128 stands for zero in the data rows.
Some points, each followed by its number:
[146 198 190 129  77  75 158 147 104 148 105 133  98 135 126 139  80  94
 163 122 101 151 131 183] 0
[144 148 138 134 129 138 126 104 136 110 124 135 123 126 140 132 112  85
 149 136 142 114 138 154] 1
[136 155 147 117  89  53 189 146 116 166 112 102 116 126 124 182 146 119
 130 116 115 174 110 161] 2
[154 126 122 151 132 131 171 122 151 156 151  96 157 126 155 140 167  72
 130 133 150 156 138 134] 3
[112  90  86 126 171 153 118  90 153  88 128 124 165 119 142 151 169 132
  98 127 151 109 116 100] 4
[105 150 129 111 132 111 139 103 146 105 109 124 130 110 133 152 144 110
 117 117 158 130 128 138] 5
[ 82 113 120 127 143 115  73 130  73 104 119 171  76 124  77 106  99 214
 108 139 101  86  94  87] 6
[143  81 106 157 175 203  96 114 135 109 156 133 150 135 141  87 118 126
 124 147 129  85 134  90] 7
[109 166 133 129 133 107 132  83 164  96 112 130 137 112 143 156 141  98
 126 114 164 134 134 149] 8
[144 156 141 127 122 127 131 110 135 111 121 134 120 123 141 134 110  86
 150 133 141 123 135 163] 9
[111 148 135 112 115 145  96 132 136 118 119 152 165 129 129 132 124 138
 124 113 111 128 133 129] 10
[140 114 119 118 118 111 165 155 138 161 132  95 142 135 139 144 147 133
 120 120 126 164 126 130] 11
[101 158 170 134 121 146  69 148  97 122 129 167 122 138  99  74  63 167
 129 110  81  98 133 100] 12
[124 136 138 116  98 106 128 162 108 157 127 130 110 135 111 111 115 153
 135 129 109 150 125 129] 13
[134 141 141 127 130 152 120 127 144 126 127 128 144 136 140 113 105 116
 137 117 115 125 146 135] 14
[ 76  86  47 114 172 193  19  70 152  50 126 187 184 107 113 141 161 183
  91 138 142  68 111  90] 15
[ 81 116 126 131 142 114  76 130  71 107 119 172  72 125  76 105  95 213
 107 137 101  88  97  89] 16
[140 142 143 126 124 129 147 120 146 123 121 117 119 126 145 131 113  96
 145 124 141 132 147 155] 17
[136 126 113 143 158 188  95  74 149  80 133 147 136 118 153 115 122  86
 139 147 154  89 143 131] 18
[112 141 139 144 151  95 149  91 140 104 117 122 117 123 129 148 145 125
 120 117 152 120 124 122] 19
[114 145 136 109 114 142 104 137 139 122 118 141 161 133 125 125 123 141
 125 109 111 133 136 129] 20
[ 88 168 149  95  96 116  69 134 106 102 100 181 106 121  95 108  80 176
 131 118 104 120 128 138] 21
[114 123 128 122 133 124 110 118 115 103 117 142 107 127 115 122 112 144
 123 128 131 108 120 126] 22
[134 125 137 139 130 158 102 142 105 126 140 148 104 133 123  90  97 141
 145 147 111 103 138 122] 23
[ 98 153 164 131 120 152  63 148  97 120 129 171 124 137  97  72  66 171
 127 112  79  96 129  97] 24
[ 76  75  74 105 156 187  32 118 125  94 124 170 148 122 102  98 128 221
  81 120 121  85 115  70] 25
New points follow, each followed by the number of its nearest point above.
[156 122 168 143 107 105 172 177  99 174 132  99  74 147 127  92  78 138
 149 128 101 147 139 143] -> 13
[154 124 124 148 133 131 173 120 151 156 150  97 156 120 159 138 169  68
 130 134 154 157 138 130] -> 3
[118 138 145 107  90  78 144 181  98 179 115 124 116 137 103 124 112 178
 119 110  95 177 112 124] -> 13
[174 143 123 138 125 114 187 101 167 131 131  91 164 122 170 187 172  43
 145 131 149 149 134 174] -> 3
[125 125 134 140 135 164 104 150 117 131 143 138 118 135 123  76 106 154
 133 139 114 115 142 105] -> 23
[ 86 165 147 108 111  98  90 120 116 104  99 161  98 127  95 123  93 174
 128 113 118 122 124 131] -> 21
[117  96  81 114 140 141 100 119 133 121 133 138 166 124 117 149 171 146
 100 132 136 128 109 103] -> 4
[125 108 115 107 124 128 147 151 137 144 127 105 123 129 134 126 139 147
 117 124 130 151 135 124] -> 11
[154 129 132 149 128 128 175 126 152 160 151  95 153 125 155 130 162  76
 131 131 150 156 144 132] -> 3
[176 143 123 140 126 114 185 102 170 130 133  93 169 124 168 186 172  41
 147 131 149 145 135 176] -> 3
[112 156 137 123 120 117  93 115 124  99 115 155 108 125 110 128 105 143
 139 131 130 114 128 141] -> 22
[157 127 124 151 133 135 171 120 155 155 154  98 160 124 162 136 168  69
 130 133 156 154 143 135] -> 3
[120 136 146 110  93  79 143 180  97 177 120 122 110 140 104 117 113 178
 124 112  97 177 113 124] -> 13
[104 146 132 111 130 115 134 106 145 103 112 128 124 115 132 142 134 119
 120 117 155 127 133 137] -> 5
[171 127 134 143 132 123 176 122 154 144 135  95 168 135 162 159 146  68
 136 117 130 143 130 154] -> 3
[114 111  91 122 165 129 159  84 162 106 126 104 174 105 148 185 197  98
  88 118 161 127 112 106] -> 4
[145  87 109 141 145 125 149 137 117 145 136 111 117 135 130 134 133 141
 115 136 124 133 113 115] -> 11
[155 132 127 151 130 128 169 118 148 156 151 100 152 123 155 138 160  67
 132 132 152 153 140 135] -> 3
[116 128 131 125 135 122 115 115 114 107 116 141 105 127 119 120 109 138
 124 129 134 110 124 128] -> 22
[115 125 130 124 133 125 111 117 115 105 116 143 104 127 118 123 108 144
 123 129 132 107 123 127] -> 22
[137 126 144 140 127 158 106 143 108 126 140 148 103 133 121  86  94 138
 148 147 113 101 141 123] -> 23
[119 123 132 126 136 126 116 115 114 107 116 141 104 128 119 120 109 138
 124 130 133 106 123 127] -> 22
[159  80  91 138 157 172 156 121 164 130 148  95 162 127 164 141 173  87
 128 137 159 123 136 124] -> 3
[133  77  82 121 162 169 124 115 159 112 142 113 165 123 152 145 172 119
 109 133 156 116 124 110] -> 4
[119  97  81 117 140 140 105 124 131 126 134 134 165 126 120 148 167 147
 101 132 134 133 109 106] -> 4
[116 138 147 107  92  78 141 180  95 175 118 126 111 137 102 121 110 177
 122 111  98 175 114 126] -> 13
[157 130 124 152 133 132 172 117 158 154 153  94 157 123 160 137 168  65
 133 132 156 156 142 134] -> 3
[110 125 130 123 135 121 111 119 117 104 116 143 103 127 114 119 109 149
 124 125 132 111 122 125] -> 22
[205 126 140 164 134 128 228 127 166 170 156  60 164 133 187 165 173  11
 156 134 153 154 144 165] -> 3
[143 131  95  97 113 126 170 113 186 139 133  95 188 113 161 187 201  72
 122 120 154 167 138 157] -> 3
[126 149 124  86  94 110 153 150 164 159 121 110 187 120 145 162 171 120
 115  93 124 182 134 148] -> 11
[135 127 140 138 129 159 105 142 108 125 139 144 103 133 124  90  98 134
 149 146 113 105 140 126] -> 23
[134 125 141 138 130 162 102 144 108 121 138 147 104 132 123  85  95 138
 149 146 115 101 142 119] -> 23
[161 103 120 150 145 157 150 130 145 140 149 107 158 137 158 130 144  96
 131 132 132 129 138 129] -> 3
[152 188 173 119  83  95 173 147 138 154 111 112 127 130 152 141 109  82
 154 114 120 162 147 184] -> 0
[137  71 107 150 174 192 100 110 137 108 144 126 150 140 142  96 116 138
 114 126 127  87 130  91] -> 7
